128 stands for zero in the data rows.
A hidden rule labels the rows of this table. It goes by one to three of the table's principal directions, not those with the most spread.
[128, 127, 138, 103, 115, 131, 100, 146, 123, 161, 126, 142, 120, 109, 143, 116, 109, 96, 129, 97, 127, 122, 152, 126, 159, 136, 91, 132] 5
[116, 143, 101, 159, 144, 129, 177, 105, 123, 98, 129, 143, 146, 153, 98, 134, 145, 165, 141, 164, 150, 124, 91, 131, 107, 112, 183, 133] 5
[142, 149, 140, 95, 93, 97, 99, 136, 117, 119, 79, 103, 150, 114, 171, 140, 117, 61, 110, 154, 135, 95, 145, 105, 167, 123, 125, 133] 4
[117, 130, 132, 144, 140, 132, 164, 124, 170, 129, 143, 138, 119, 119, 143, 144, 153, 143, 144, 158, 95, 140, 146, 98, 103, 141, 132, 94] 3
[136, 76, 158, 154, 140, 143, 120, 139, 147, 115, 163, 96, 135, 147, 130, 125, 159, 135, 123, 94, 125, 170, 117, 142, 96, 127, 136, 131] 3
[128, 142, 114, 134, 148, 118, 137, 114, 84, 118, 148, 132, 110, 138, 27, 97, 122, 146, 106, 27, 167, 126, 78, 167, 119, 107, 135, 144] 6
[164, 109, 147, 194, 192, 129, 162, 99, 154, 96, 188, 103, 66, 114, 49, 104, 166, 199, 118, 52, 107, 170, 122, 120, 43, 136, 122, 116] 4
[156, 135, 140, 99, 100, 105, 72, 139, 76, 135, 86, 118, 122, 99, 118, 96, 75, 66, 109, 70, 162, 107, 133, 143, 177, 124, 89, 171] 2
[105, 140, 95, 151, 124, 138, 182, 110, 118, 131, 104, 169, 138, 132, 106, 131, 140, 145, 151, 174, 125, 132, 109, 147, 92, 113, 163, 119] 0
[135, 83, 157, 145, 116, 141, 126, 136, 141, 138, 112, 137, 124, 106, 133, 108, 148, 91, 133, 100, 105, 160, 153, 144, 90, 119, 105, 126] 4
[96, 142, 103, 145, 133, 139, 173, 107, 149, 115, 126, 152, 138, 148, 123, 148, 139, 160, 149, 183, 110, 133, 111, 120, 102, 123, 143, 104] 4
[141, 142, 119, 102, 147, 129, 115, 136, 124, 131, 132, 116, 104, 141, 122, 136, 103, 137, 135, 125, 141, 120, 129, 105, 151, 151, 77, 116] 6
[120, 153, 122, 130, 151, 130, 130, 117, 139, 128, 160, 129, 110, 127, 108, 137, 119, 159, 123, 113, 123, 118, 134, 115, 137, 137, 119, 113] 1
[122, 113, 116, 107, 130, 143, 116, 137, 95, 123, 112, 137, 146, 164, 97, 121, 118, 113, 126, 105, 169, 123, 101, 164, 141, 109, 118, 141] 4
[120, 154, 135, 155, 161, 119, 150, 107, 160, 114, 192, 118, 112, 121, 101, 135, 158, 180, 110, 98, 107, 122, 132, 106, 114, 128, 163, 110] 6
[166, 83, 170, 125, 111, 130, 96, 151, 144, 139, 103, 90, 120, 110, 184, 126, 145, 72, 129, 129, 104, 158, 166, 111, 106, 142, 80, 122] 5
[131, 130, 120, 130, 150, 135, 136, 130, 130, 130, 150, 140, 123, 134, 120, 126, 131, 158, 132, 131, 140, 119, 131, 124, 137, 133, 144, 134] 5
[193, 79, 174, 188, 172, 137, 109, 120, 139, 125, 176, 91, 80, 87, 104, 96, 176, 163, 100, 60, 104, 162, 172, 146, 55, 128, 142, 145] 1
[142, 133, 126, 105, 120, 124, 105, 142, 112, 139, 107, 122, 126, 125, 148, 130, 99, 105, 133, 140, 145, 117, 137, 119, 160, 142, 102, 136] 0
[92, 169, 124, 155, 141, 120, 161, 98, 164, 101, 180, 131, 150, 143, 122, 146, 151, 165, 126, 131, 121, 116, 109, 91, 139, 115, 172, 118] 4
[125, 148, 117, 137, 132, 118, 136, 111, 101, 117, 125, 150, 129, 121, 78, 105, 118, 134, 118, 88, 154, 108, 111, 147, 137, 106, 150, 153] 4
[111, 128, 131, 95, 106, 134, 121, 145, 148, 153, 110, 138, 135, 126, 173, 146, 127, 96, 138, 161, 103, 126, 152, 112, 143, 139, 96, 100] 6
[116, 131, 131, 101, 142, 148, 101, 145, 128, 156, 156, 157, 138, 129, 137, 127, 122, 128, 122, 111, 146, 96, 164, 139, 180, 125, 134, 136] 1
[93, 158, 105, 123, 134, 130, 148, 117, 140, 114, 139, 150, 152, 148, 131, 149, 118, 154, 135, 171, 136, 102, 118, 117, 158, 124, 160, 121] 2
[107, 140, 125, 155, 125, 123, 151, 113, 138, 103, 133, 125, 154, 136, 126, 142, 132, 131, 132, 148, 133, 130, 108, 123, 125, 118, 165, 127] 2
[128, 110, 118, 122, 172, 158, 147, 137, 142, 134, 152, 159, 110, 150, 102, 126, 138, 165, 147, 125, 140, 130, 139, 128, 123, 137, 110, 114] 4
[130, 114, 122, 145, 140, 134, 149, 127, 157, 113, 131, 124, 123, 134, 158, 147, 129, 170, 147, 198, 106, 143, 131, 111, 108, 150, 141, 118] 1
[106, 128, 111, 138, 143, 137, 168, 125, 140, 120, 144, 146, 143, 150, 117, 143, 153, 162, 135, 160, 129, 127, 112, 138, 111, 122, 178, 113] 0
[116, 140, 137, 156, 169, 140, 143, 113, 176, 127, 206, 138, 122, 121, 134, 140, 168, 196, 117, 131, 101, 115, 163, 109, 123, 128, 180, 115] 2
[133, 137, 140, 137, 127, 115, 117, 120, 124, 113, 141, 94, 133, 132, 118, 132, 138, 118, 109, 97, 133, 130, 114, 125, 125, 120, 135, 128] 0
[170, 94, 173, 86, 160, 139, 54, 163, 128, 140, 158, 100, 103, 124, 125, 111, 122, 97, 97, 36, 152, 114, 181, 128, 171, 139, 68, 137] 4
[162, 157, 118, 129, 138, 114, 114, 116, 80, 140, 114, 143, 100, 96, 82, 92, 107, 124, 115, 78, 161, 98, 139, 139, 142, 118, 122, 162] 5
[104, 69, 132, 182, 148, 165, 190, 122, 174, 118, 152, 148, 122, 151, 110, 128, 170, 172, 166, 139, 92, 201, 103, 139, 40, 131, 125, 98] 3
[104, 94, 143, 141, 153, 149, 154, 137, 166, 133, 188, 152, 134, 141, 116, 124, 180, 167, 124, 99, 110, 145, 133, 144, 105, 119, 172, 114] 6
[142, 97, 156, 155, 140, 130, 124, 128, 165, 121, 163, 94, 110, 115, 148, 134, 159, 156, 115, 126, 84, 158, 147, 124, 85, 141, 139, 114] 6
[133, 120, 128, 127, 136, 131, 132, 129, 116, 134, 119, 133, 108, 119, 89, 119, 125, 120, 122, 92, 127, 137, 128, 152, 105, 126, 109, 115] 2
[138, 116, 148, 132, 110, 120, 113, 129, 130, 121, 122, 105, 149, 128, 153, 129, 159, 102, 109, 128, 121, 128, 134, 131, 118, 109, 153, 137] 4
[139, 120, 122, 141, 145, 134, 131, 118, 126, 105, 129, 131, 131, 140, 120, 123, 131, 156, 129, 146, 141, 122, 125, 132, 123, 120, 146, 147] 4
[132, 148, 102, 102, 111, 121, 121, 128, 82, 133, 80, 138, 141, 135, 116, 127, 113, 102, 121, 148, 156, 99, 116, 153, 143, 111, 137, 140] 6
[85, 92, 129, 134, 167, 160, 169, 140, 179, 118, 195, 151, 139, 179, 107, 142, 167, 185, 144, 116, 121, 156, 104, 132, 111, 131, 148, 96] 6
[137, 131, 118, 128, 149, 133, 130, 121, 116, 139, 142, 138, 92, 123, 83, 110, 123, 159, 125, 87, 126, 132, 123, 142, 110, 132, 104, 125] 6
[150, 150, 148, 118, 154, 115, 107, 131, 142, 130, 153, 117, 100, 98, 123, 127, 122, 124, 108, 89, 128, 101, 173, 98, 157, 142, 111, 119] 2
[146, 156, 128, 130, 132, 105, 127, 117, 114, 119, 127, 120, 118, 110, 112, 118, 125, 125, 114, 108, 141, 106, 130, 114, 141, 124, 140, 141] 5
[101, 133, 102, 132, 112, 128, 160, 124, 89, 132, 114, 157, 158, 148, 83, 118, 143, 121, 127, 114, 158, 126, 78, 178, 116, 95, 185, 139] 5
[103, 119, 131, 93, 92, 141, 115, 154, 135, 163, 103, 152, 162, 132, 188, 141, 127, 76, 144, 165, 122, 122, 149, 127, 161, 127, 118, 119] 5
[97, 116, 133, 151, 139, 143, 157, 125, 151, 131, 172, 153, 147, 140, 112, 124, 164, 150, 132, 104, 124, 141, 117, 140, 114, 111, 170, 124] 5
[109, 106, 117, 180, 180, 149, 196, 113, 172, 101, 184, 131, 109, 155, 84, 144, 160, 216, 149, 141, 106, 173, 97, 128, 60, 144, 158, 91] 1
[149, 168, 130, 148, 161, 104, 104, 98, 108, 113, 189, 112, 84, 106, 57, 93, 101, 186, 95, 24, 145, 109, 113, 122, 149, 128, 124, 164] 4
[112, 137, 105, 151, 132, 129, 194, 117, 162, 119, 116, 146, 124, 132, 144, 153, 142, 160, 166, 213, 98, 147, 117, 95, 88, 148, 141, 92] 5
[143, 176, 87, 112, 132, 120, 113, 109, 47, 119, 89, 136, 124, 147, 56, 108, 76, 113, 127, 89, 205, 92, 84, 148, 163, 106, 98, 164] 3
[149, 139, 120, 103, 117, 110, 95, 130, 96, 117, 95, 113, 122, 124, 128, 122, 87, 120, 113, 135, 147, 104, 124, 136, 158, 132, 115, 154] 6
[140, 181, 83, 91, 120, 98, 105, 114, 38, 103, 69, 115, 112, 147, 40, 112, 36, 104, 118, 78, 203, 96, 57, 151, 174, 124, 72, 155] 2
[108, 160, 90, 99, 111, 125, 155, 129, 131, 134, 86, 154, 139, 143, 165, 156, 106, 129, 160, 226, 125, 108, 122, 98, 150, 144, 117, 108] 6
[118, 107, 134, 159, 151, 141, 170, 119, 193, 121, 165, 133, 96, 126, 142, 137, 148, 190, 157, 158, 70, 172, 133, 89, 78, 160, 105, 93] 4
[92, 105, 140, 147, 127, 145, 164, 130, 199, 134, 154, 150, 131, 120, 175, 149, 154, 155, 153, 180, 66, 158, 152, 103, 100, 146, 137, 90] 2
[94, 129, 128, 104, 73, 126, 134, 141, 148, 144, 81, 146, 179, 125, 211, 156, 146, 74, 137, 219, 96, 116, 150, 122, 140, 116, 157, 111] 4
[94, 95, 146, 159, 101, 140, 163, 129, 185, 125, 136, 117, 165, 140, 192, 160, 186, 124, 143, 195, 70, 173, 126, 119, 74, 124, 170, 93] 5
[153, 140, 120, 91, 86, 102, 92, 138, 71, 137, 50, 115, 118, 111, 125, 110, 67, 58, 128, 111, 154, 120, 111, 136, 157, 134, 64, 150] 6
[140, 154, 139, 120, 135, 116, 123, 131, 137, 149, 142, 126, 104, 97, 131, 127, 130, 114, 122, 102, 117, 115, 161, 99, 141, 142, 108, 111] 5
[147, 155, 136, 80, 87, 112, 73, 141, 95, 156, 68, 113, 129, 103, 164, 128, 92, 37, 119, 122, 138, 100, 160, 113, 174, 129, 60, 130] 4
[140, 140, 124, 142, 155, 120, 144, 122, 125, 115, 144, 119, 109, 124, 93, 128, 126, 149, 125, 109, 141, 126, 121, 122, 121, 136, 137, 122] 0
[138, 135, 139, 113, 89, 108, 87, 136, 104, 128, 86, 103, 147, 109, 163, 132, 97, 70, 114, 138, 136, 115, 137, 134, 160, 126, 122, 146] 1
[136, 103, 142, 151, 119, 120, 132, 129, 135, 101, 131, 84, 151, 147, 148, 141, 158, 126, 120, 146, 125, 153, 102, 133, 98, 122, 167, 132] 5
[116, 191, 87, 76, 60, 93, 105, 128, 52, 160, 47, 152, 143, 106, 130, 118, 61, 65, 124, 143, 156, 80, 103, 147, 190, 117, 117, 155] 6
[146, 94, 131, 117, 148, 154, 116, 143, 117, 136, 114, 143, 115, 140, 109, 113, 122, 117, 141, 106, 150, 137, 141, 143, 123, 128, 81, 132] 4
[134, 75, 162, 150, 110, 143, 105, 135, 146, 121, 123, 102, 143, 128, 163, 126, 145, 103, 126, 126, 105, 168, 138, 143, 96, 122, 117, 134] 2
[86, 128, 105, 120, 96, 134, 152, 124, 130, 121, 88, 161, 164, 146, 147, 140, 114, 117, 150, 190, 123, 128, 105, 139, 133, 116, 141, 125] 4
[144, 120, 129, 126, 126, 131, 107, 135, 97, 136, 122, 131, 130, 126, 117, 107, 113, 116, 126, 99, 159, 124, 124, 147, 145, 121, 126, 160] 5
[142, 127, 151, 153, 146, 124, 131, 118, 163, 123, 161, 114, 102, 105, 135, 124, 142, 148, 127, 109, 100, 141, 153, 94, 111, 142, 113, 120] 4
[90, 137, 116, 103, 95, 132, 125, 133, 114, 145, 106, 155, 162, 135, 135, 134, 126, 97, 121, 138, 127, 112, 121, 160, 146, 104, 149, 124] 2
[130, 116, 122, 120, 112, 121, 117, 126, 99, 103, 94, 123, 157, 144, 120, 124, 129, 114, 108, 141, 148, 114, 108, 166, 128, 100, 166, 152] 4
[141, 134, 130, 107, 85, 111, 83, 131, 98, 122, 79, 101, 141, 129, 161, 122, 80, 80, 129, 137, 144, 125, 111, 119, 164, 130, 81, 160] 4
[104, 105, 109, 124, 105, 140, 148, 137, 118, 131, 99, 143, 149, 155, 132, 134, 122, 123, 150, 163, 129, 153, 90, 156, 110, 126, 131, 124] 0
[167, 175, 130, 98, 127, 107, 90, 131, 108, 137, 95, 102, 103, 103, 148, 135, 82, 78, 129, 128, 151, 94, 163, 75, 179, 152, 55, 127] 0
[172, 106, 156, 151, 169, 129, 113, 127, 141, 122, 166, 99, 81, 107, 103, 110, 144, 157, 111, 71, 117, 144, 155, 120, 98, 143, 107, 129] 6
[133, 144, 138, 105, 121, 126, 112, 138, 144, 149, 119, 123, 121, 110, 168, 145, 126, 97, 129, 149, 110, 113, 169, 97, 147, 142, 95, 104] 1
[164, 135, 134, 129, 108, 113, 96, 124, 108, 128, 97, 90, 107, 113, 149, 120, 94, 103, 134, 127, 130, 140, 125, 103, 131, 146, 69, 145] 5
Here are more rows. What is the label of each one?
[133, 133, 115, 89, 101, 129, 101, 146, 104, 161, 76, 156, 121, 104, 160, 121, 75, 94, 143, 162, 132, 108, 156, 132, 169, 145, 86, 140] -> 1
[136, 111, 138, 134, 108, 126, 129, 135, 132, 141, 103, 108, 113, 113, 143, 132, 128, 99, 136, 133, 99, 162, 130, 129, 90, 143, 93, 106] -> 1
[57, 89, 121, 153, 136, 161, 180, 129, 188, 112, 185, 150, 163, 182, 136, 155, 160, 193, 153, 164, 97, 175, 83, 142, 97, 129, 172, 98] -> 1
[98, 169, 95, 148, 113, 109, 180, 103, 119, 120, 125, 158, 146, 128, 107, 127, 138, 154, 136, 156, 129, 115, 88, 127, 120, 111, 191, 134] -> 5
[119, 103, 131, 131, 136, 143, 127, 141, 123, 136, 150, 141, 143, 139, 118, 121, 145, 139, 121, 109, 140, 132, 125, 163, 127, 116, 166, 139] -> 0
[95, 155, 102, 140, 151, 137, 192, 108, 164, 115, 145, 161, 136, 150, 121, 153, 162, 173, 148, 187, 112, 118, 122, 101, 107, 124, 161, 91] -> 4
[170, 108, 141, 156, 168, 115, 119, 120, 103, 98, 171, 84, 96, 134, 54, 100, 147, 174, 91, 39, 152, 143, 95, 161, 91, 121, 156, 153] -> 6
[135, 173, 127, 102, 140, 104, 116, 129, 127, 129, 143, 114, 111, 118, 117, 136, 111, 121, 112, 102, 139, 94, 138, 94, 171, 141, 111, 116] -> 6
[117, 140, 85, 150, 130, 120, 188, 105, 92, 106, 94, 148, 130, 145, 60, 123, 136, 154, 135, 148, 143, 135, 68, 169, 75, 107, 174, 125] -> 6
[123, 136, 124, 119, 101, 128, 109, 126, 114, 135, 92, 129, 142, 120, 151, 134, 105, 94, 130, 153, 127, 121, 136, 135, 141, 122, 111, 132] -> 2
[155, 110, 156, 162, 167, 142, 113, 120, 157, 123, 172, 121, 106, 101, 134, 121, 149, 162, 115, 113, 112, 128, 182, 122, 113, 132, 143, 136] -> 2
[128, 102, 143, 98, 51, 116, 84, 148, 92, 138, 48, 103, 167, 125, 176, 125, 110, 26, 119, 139, 127, 141, 116, 160, 136, 110, 104, 145] -> 6
[119, 120, 148, 139, 132, 134, 141, 140, 180, 138, 163, 129, 142, 121, 190, 149, 159, 134, 142, 168, 102, 134, 161, 87, 136, 144, 153, 112] -> 5
[156, 121, 138, 86, 106, 122, 78, 144, 84, 130, 70, 104, 133, 134, 125, 118, 104, 48, 112, 95, 162, 115, 131, 143, 151, 116, 69, 141] -> 4
[155, 170, 100, 102, 105, 110, 113, 120, 78, 129, 43, 121, 113, 118, 124, 130, 67, 77, 144, 161, 156, 105, 122, 110, 150, 137, 58, 133] -> 2
[141, 154, 118, 100, 142, 131, 87, 128, 77, 144, 128, 146, 115, 124, 78, 101, 89, 116, 111, 56, 179, 88, 135, 152, 180, 114, 100, 160] -> 2
[119, 163, 112, 96, 116, 119, 104, 126, 96, 125, 97, 129, 141, 135, 118, 136, 87, 95, 120, 127, 159, 92, 123, 133, 176, 120, 108, 133] -> 2
[123, 115, 154, 149, 126, 125, 138, 130, 154, 126, 157, 117, 145, 120, 145, 131, 173, 119, 117, 114, 111, 140, 138, 122, 111, 117, 169, 122] -> 5
[145, 128, 118, 147, 148, 127, 139, 111, 116, 99, 118, 117, 106, 137, 84, 119, 106, 146, 138, 112, 147, 142, 102, 124, 108, 133, 97, 135] -> 4
[116, 116, 127, 151, 148, 138, 164, 130, 172, 124, 175, 127, 126, 147, 149, 143, 154, 182, 152, 161, 108, 155, 115, 96, 109, 151, 146, 111] -> 5
[132, 143, 140, 124, 137, 127, 122, 127, 146, 137, 149, 139, 127, 115, 143, 125, 141, 124, 126, 117, 126, 108, 161, 99, 151, 126, 126, 129] -> 4
[130, 161, 104, 73, 103, 105, 115, 141, 92, 148, 71, 129, 103, 116, 114, 132, 73, 87, 128, 127, 133, 109, 119, 128, 155, 148, 66, 108] -> 6
[139, 98, 149, 125, 102, 131, 109, 141, 152, 118, 88, 100, 144, 124, 200, 150, 124, 87, 139, 194, 104, 146, 154, 109, 122, 142, 104, 118] -> 2
[121, 128, 131, 155, 159, 127, 146, 111, 138, 102, 167, 125, 115, 132, 73, 121, 137, 168, 114, 82, 129, 136, 111, 139, 107, 122, 149, 124] -> 2
[153, 182, 139, 117, 125, 94, 99, 115, 125, 128, 131, 87, 110, 97, 144, 141, 124, 109, 98, 118, 118, 93, 157, 88, 151, 135, 120, 120] -> 6
[116, 162, 133, 82, 120, 127, 73, 141, 103, 170, 144, 169, 139, 98, 131, 109, 100, 98, 98, 74, 154, 61, 179, 145, 220, 110, 138, 157] -> 2
[153, 117, 133, 112, 111, 123, 103, 138, 98, 145, 90, 117, 113, 110, 124, 114, 120, 89, 117, 108, 128, 130, 139, 151, 116, 126, 98, 132] -> 6
[73, 156, 117, 109, 117, 140, 145, 133, 150, 166, 159, 188, 159, 125, 152, 137, 144, 133, 134, 144, 116, 97, 150, 125, 171, 114, 170, 117] -> 5
[134, 132, 123, 74, 97, 123, 93, 154, 103, 140, 73, 121, 153, 140, 173, 143, 104, 66, 128, 168, 151, 101, 139, 127, 175, 130, 103, 131] -> 6
[133, 126, 119, 128, 156, 146, 106, 124, 102, 134, 153, 151, 117, 131, 86, 104, 111, 164, 116, 84, 157, 109, 133, 164, 147, 116, 135, 159] -> 2
[139, 147, 119, 106, 134, 127, 129, 128, 129, 132, 102, 142, 119, 118, 140, 137, 126, 119, 129, 165, 124, 99, 162, 112, 138, 132, 114, 114] -> 4
[123, 140, 130, 138, 100, 109, 129, 117, 132, 124, 114, 114, 120, 109, 140, 126, 109, 121, 131, 133, 102, 144, 113, 113, 118, 137, 110, 128] -> 6
